Where one turn sends some rows of the set: a few examples, then the rows asked:
z34: [-20 30 -9 -34 3 -3 -28 8 -13 -24 -29 9 -3 9 -1 0 -10 -30 -3 16]
z587: [2 25 6 -20 4 -16 -32 13 13 -4 -16 -2 10 -11 7 -12 39 -16 1 20]
z579: [-9 1 3 -22 0 -18 5 12 28 -27 -23 8 -6 -5 -7 24 -23 -13 14 20]
z35: [-15 5 -7 -9 -5 23 -12 -15 3 9 -9 -20 5 8 21 -5 -4 -24 -5 -2]
z591: [-26 4 18 4 6 -28 19 6 12 -29 2 8 -24 -8 -9 12 -5 -36 -13 -13]
z188: [-13 42 12 -12 28 -27 3 28 27 9 -28 0 7 3 -8 -20 -4 -14 -12 14]
z79: [-14 21 15 11 32 1 -9 -5 25 14 -2 0 -4 -2 -2 -20 23 -33 4 -8]
z754: [5 25 26 14 20 15 -12 9 -5 26 -14 8 -20 -4 -6 -12 -6 -28 14 17]
z407: [-32 33 3 -20 -16 -16 2 -12 -10 14 13 -4 -1 1 20 8 -15 -40 28 -3]
z402: [-27 -22 30 -27 -23 -24 -14 -1 12 -6 13 -13 -3 -15 8 -5 0 -21 -1 14]
z126: [-1 9 30 -20 17 -40 -13 14 28 -18 -27 -8 -11 -16 7 -2 -28 -19 23 21]
z578: [-11 23 19 -24 -4 -10 -10 8 -8 14 -7 -3 -43 -8 -13 21 -5 -14 -11 -25]
z365: [-33 41 5 -27 -25 -28 -21 -6 -2 2 6 7 2 -8 16 7 -26 -29 21 5]
z60: [-27 32 14 6 6 -11 -2 3 -6 -1 -19 10 -4 0 17 -13 -26 -28 -37 -8]
z625: [-4 -9 37 -22 -10 -23 -14 11 20 -17 10 -21 -6 -7 14 -25 4 -34 19 14]
z768: [-1 49 28 16 0 -28 -36 13 16 10 -10 -5 8 -6 12 2 10 -24 2 23]
z7: [-18 47 24 5 12 -8 -26 17 15 1 9 -8 3 14 -15 -9 14 -45 20 9]
z969: [-6 51 15 5 17 -15 2 22 15 15 -12 -32 16 7 -1 8 6 -20 13 10]
z108: [-34 41 3 -14 -12 -37 -1 -11 -2 18 -3 -6 -6 -6 19 14 -32 -29 10 -3]
z75: [-12 8 35 -3 27 -33 17 7 9 -18 -3 -24 -18 -18 6 -7 -4 -36 13 -16]
z886: [2 37 18 -4 0 8 -28 21 -12 -5 -8 -15 -1 -31 -11 -6 13 -4 2 -4]
z706: [-34 0 35 -8 19 -21 19 0 -4 -17 7 3 -11 -24 -3 8 -10 -28 6 -15]
z162: [-3 23 23 -31 -9 9 -17 15 10 15 -10 17 -23 -9 -6 15 -29 2 8 -8]
z647: [-20 -6 23 -30 11 -32 3 5 11 -4 -26 5 -9 -11 -1 17 -31 -15 16 31]
z958: [-7 -19 17 -7 -29 -13 3 2 24 -11 9 0 -6 -2 16 2 5 -26 -6 16]
z38: [0 13 30 -32 -25 2 -2 20 -10 25 4 10 -31 7 5 2 -2 -18 -5 1]
z720: [-10 32 16 -11 -2 -15 -18 30 2 22 -16 -26 -19 5 -27 -21 -8 -18 -17 19]

z625 -> z75
z579 -> z958
Where do these go?
z402 -> z706
z407 -> z108
z754 -> z720
z34 -> z35
z79 -> z188
z578 -> z162
z7 -> z969

Where one turn sends some rows of the set: a few examples, then the rows asked:
z360: [-21 50 -16 28 -44 12 -7 25 -35 -5 -21 11 10 23 15 -19 -8 -34 -15 22 -30 24 29 -20 14 -37 6 -5 -10 -12 0 0 -9 -27 -4 8 -26 0]
z301: [-13 46 3 47 -17 27 6 29 -35 5 -4 9 30 -10 11 -1 -16 -12 -24 31 -3 13 -1 -20 -9 -44 -10 -7 -20 -34 -11 5 20 -46 18 -13 14 0]
z659: [-2 31 -24 10 -22 20 -10 22 20 -55 -28 31 17 30 31 2 -5 -15 -8 27 -5 20 -3 1 23 -2 0 9 -3 -14 11 21 22 -11 14 -2 9 -19]
z696: [-7 30 -20 18 -21 28 -5 25 9 -49 -27 36 15 46 27 5 -4 -11 -10 42 -15 14 11 1 10 -6 3 20 1 -19 10 17 4 -10 19 0 18 -29]
z865: [-16 27 11 24 -10 5 -19 21 -11 -13 -21 12 16 22 -18 13 19 3 7 -2 -1 24 19 35 3 -56 5 2 -33 -29 1 -7 27 -40 4 -4 -3 -10]
z730: [-18 13 -12 38 -9 35 26 6 6 12 -33 9 14 11 3 -16 -27 -18 12 16 -35 4 1 22 25 -36 -23 -10 5 9 33 5 27 -14 42 -16 12 -14]
z519: [-20 12 -16 42 -6 35 23 6 9 16 -35 13 12 6 5 -13 -17 -21 13 22 -27 3 -4 25 28 -38 -15 -13 3 3 19 -6 27 -14 51 -17 4 -1]
z100: [-15 9 12 24 -18 9 -20 25 -27 -18 -19 8 22 24 -23 19 6 8 10 9 -6 26 18 30 10 -53 9 0 -21 -44 4 -5 19 -38 6 -9 -13 -18]
z960: [6 9 -13 27 -9 -11 12 -7 17 -27 -19 29 31 16 7 4 -18 5 -16 14 -34 21 -13 11 -9 -32 -6 -9 -17 -17 12 -9 43 -43 29 -2 -25 23]
z702: [-15 48 -12 22 -43 18 -8 31 -37 -8 -15 9 11 21 13 -19 -9 -35 -14 22 -40 27 23 -18 16 -29 5 -11 -6 -7 10 1 -7 -26 -9 10 -27 -7]
z951: [0 19 0 18 -21 -14 17 13 -14 -17 -26 0 6 21 21 40 -8 -10 11 11 -24 8 -4 17 5 -29 9 24 11 1 4 24 17 -1 34 10 2 34]
z712: [-6 37 6 42 -26 30 8 21 -45 4 -10 8 30 -1 7 -8 -24 -9 -25 23 -9 14 12 -25 -5 -41 -22 4 -24 -29 10 17 28 -44 6 -17 15 -15]
z776: [7 19 2 15 -13 -3 16 21 -14 -21 -21 0 7 17 22 39 0 -12 10 12 -34 12 -7 22 4 -17 7 18 13 10 15 20 21 1 27 17 3 24]
z899: [-17 58 -11 19 -40 15 -12 35 -26 -9 -14 3 9 17 13 -22 -6 -38 -13 20 -37 26 15 -16 15 -27 3 -14 -10 -2 7 -1 -3 -28 -7 10 -24 -1]
z55: [-14 21 23 13 -16 9 -25 36 -22 -23 -8 0 21 25 -30 17 -4 10 11 14 -21 24 9 32 4 -45 5 -3 -18 -33 19 -3 17 -42 2 -6 0 -26]
z430: [5 6 -3 25 -26 -13 9 -8 0 -19 -26 29 23 35 -9 5 -32 7 1 28 -39 7 -3 -3 -7 -37 -10 7 -21 -25 14 -11 30 -46 41 -18 -27 24]
z831: [-29 6 -16 47 -10 30 23 6 2 13 -32 10 17 8 6 -7 -28 -13 8 29 -28 2 -1 22 24 -44 -10 -14 12 -7 13 -4 16 -15 53 -16 7 -4]
z42: [3 10 4 22 -26 -7 19 12 -27 -14 -28 5 6 32 16 39 -10 -9 13 17 -31 3 10 14 3 -28 6 32 10 -2 11 24 10 -1 33 7 3 25]
z476: [0 49 9 36 -14 42 3 39 -32 6 -5 12 24 -14 4 -2 1 -22 -12 30 -9 15 -8 -18 1 -26 -13 -10 -27 -21 -4 -5 31 -45 20 -19 5 1]
z999: [12 13 4 28 -14 8 17 5 -5 -17 -18 39 24 47 -12 4 -18 6 -4 41 -58 7 6 7 -23 -24 -7 12 -17 -14 24 -14 21 -44 38 -9 -15 6]
z251: [-22 60 -15 23 -41 8 -9 28 -26 -3 -20 9 8 18 16 -22 -4 -38 -14 19 -29 24 19 -16 14 -35 6 -10 -11 -5 -3 -2 -7 -29 -5 9 -24 6]
z771: [-8 34 -21 5 -32 11 -15 19 20 -49 -32 30 10 32 23 4 -12 -16 4 31 2 10 -4 -6 30 -9 -1 15 -8 -23 -2 14 14 -14 28 -13 4 0]
z478: [-13 34 -16 16 -31 19 -9 22 9 -43 -31 37 7 48 18 6 -11 -12 3 48 -6 3 7 -6 17 -12 4 23 -4 -27 -4 12 -3 -15 33 -12 13 -10]
z669: [11 14 -6 33 2 7 16 7 10 -23 -12 35 30 28 4 3 -3 6 -19 28 -56 19 -5 19 -25 -23 -1 -5 -14 -4 23 -14 37 -41 27 5 -14 4]
z391: [8 11 6 19 -18 4 20 22 -25 -18 -22 3 8 30 17 41 -2 -9 13 19 -42 9 5 20 2 -16 6 28 12 7 21 21 13 4 27 10 3 14]
z914: [-27 5 -15 44 -13 28 26 4 -2 10 -32 8 18 13 4 -12 -39 -12 5 27 -35 3 2 22 21 -43 -17 -10 12 -2 30 6 17 -15 45 -16 14 -17]
z58: [7 40 12 32 -20 45 6 32 -41 6 -11 10 25 -4 0 -9 -7 -20 -9 22 -14 16 5 -25 2 -23 -25 1 -30 -18 17 9 36 -43 8 -24 5 -12]
z490: [-15 40 19 14 -9 3 -23 30 -8 -15 -12 4 16 25 -25 10 8 4 9 4 -14 22 9 38 -4 -47 2 -1 -28 -19 15 -3 24 -45 2 -3 10 -18]

z55 -> z490
z476 -> z301
Where do these go?
z776 -> z951
z730 -> z519
z771 -> z478
z702 -> z899
z669 -> z960

